In the rows, 128 means zero.
Rotation paths and how fast each direction turns (degrees a step)
Each turn is a multiple of 5 degrees from 10 to 175, or 0.
Each row of a path follows its step; steps can be skipped.
Rotation 1:
step 3: [141 120 130 124 131 140 134 134 131 134 126 138 123 116 130 131 127 123
 129 133 128 156 134 132 126 146 135 125 135 119 138 139 132 121 144 133
 122 124 127 128 126 135 119 127 135 133 120 126 123 129 132 116 121 132]
step 5: [142 134 131 133 135 124 128 116 132 131 121 120 130 132 144 130 118 119
 117 129 131 122 114 135 132 128 123 133 110 143 123 131 137 119 116 137
 123 135 118 146 131 119 118 128 126 127 131 129 130 133 125 131 135 119]
step 6: [114 123 115 138 127 128 120 134 123 119 142 141 132 120 136 134 136 120
 126 141 127 120 125 120 139 133 108 130 127 126 127 127 143 129 131 133
 122 124 132 123 137 135 128 136 123 117 134 113 133 136 126 122 127 128]
step 9: [133 123 140 130 137 123 139 121 120 118 139 122 126 117 124 129 121 152
 126 135 126 117 137 134 126 130 125 131 123 132 135 128 129 126 131 129
 114 140 136 125 122 139 128 114 134 128 118 138 140 128 121 115 133 131]
step 13: [125 130 123 116 120 122 113 126 111 135 135 130 111 124 120 128 125 131
 122 126 118 123 133 113 130 126 128 116 142 116 132 127 130 132 145 126
 139 127 132 128 133 129 139 124 119 122 126 120 140 117 127 125 124 134]
step 20: [136 130 124 123 112 121 121 133 121 119 129 128 127 122 132 123 125 139
 139 122 115 123 124 119 118 123 131 123 137 123 134 122 136 122 122 125
 128 126 132 124 123 142 137 106 134 130 122 146 125 141 129 131 139 127]
step 25: [132 135 139 133 127 130 130 132 125 133 130 113 120 124 125 140 116 133
 119 122 108 123 139 119 136 132 127 137 120 127 146 137 136 129 133 113
 125 131 118 122 134 132 133 127 133 120 126 121 143 126 131 121 120 131]
step 27: [123 127 140 133 131 128 122 130 135 129 127 124 128 141 134 126 138 141
 134 131 125 132 126 138 115 117 133 122 135 135 120 111 136 137 120 138
 117 126 126 121 134 126 119 109 119 121 138 128 139 126 128 129 142 125]
[125 129 127 125 129 129 124 124 133 132 129 128 129 130 127 128 131 128
 125 130 128 127 129 129 131 125 125 130 127 122 131 128 127 125 128 127
 126 128 130 129 126 127 130 126 125 131 128 124 125 131 128 128 129 129] => 65
[129 124 126 130 123 126 128 126 130 131 130 127 128 130 128 129 130 127
 130 129 129 124 127 129 127 126 128 126 128 130 126 127 131 129 128 129
 126 130 128 128 128 130 126 132 126 127 132 126 124 125 122 129 123 128] => 65
[129 128 126 128 132 128 129 129 127 132 125 129 132 131 129 131 129 129
 131 130 128 126 127 127 128 128 128 129 125 128 128 125 131 129 125 129
 123 126 125 128 132 128 128 129 129 125 127 122 132 129 131 127 129 128] => 35
[132 125 127 127 129 127 126 129 128 125 124 128 125 127 125 126 131 128
 132 130 127 131 128 123 132 126 125 127 126 127 126 127 124 128 130 123
 128 128 128 130 125 126 129 131 125 122 128 128 130 128 129 127 125 128] => 65
[126 127 125 126 124 128 126 129 130 129 131 127 133 123 130 129 128 129
 124 126 125 128 127 128 124 128 128 130 130 127 125 128 127 132 128 127
 124 130 124 125 125 127 129 127 125 124 127 129 130 127 129 128 128 129] => 155
[132 128 130 124 131 124 129 128 126 127 129 132 128 129 129 130 131 131
 124 128 128 125 125 134 129 130 126 129 129 129 124 126 125 126 131 129
 129 128 127 130 130 127 128 127 126 126 131 130 129 125 126 128 130 129] => 80
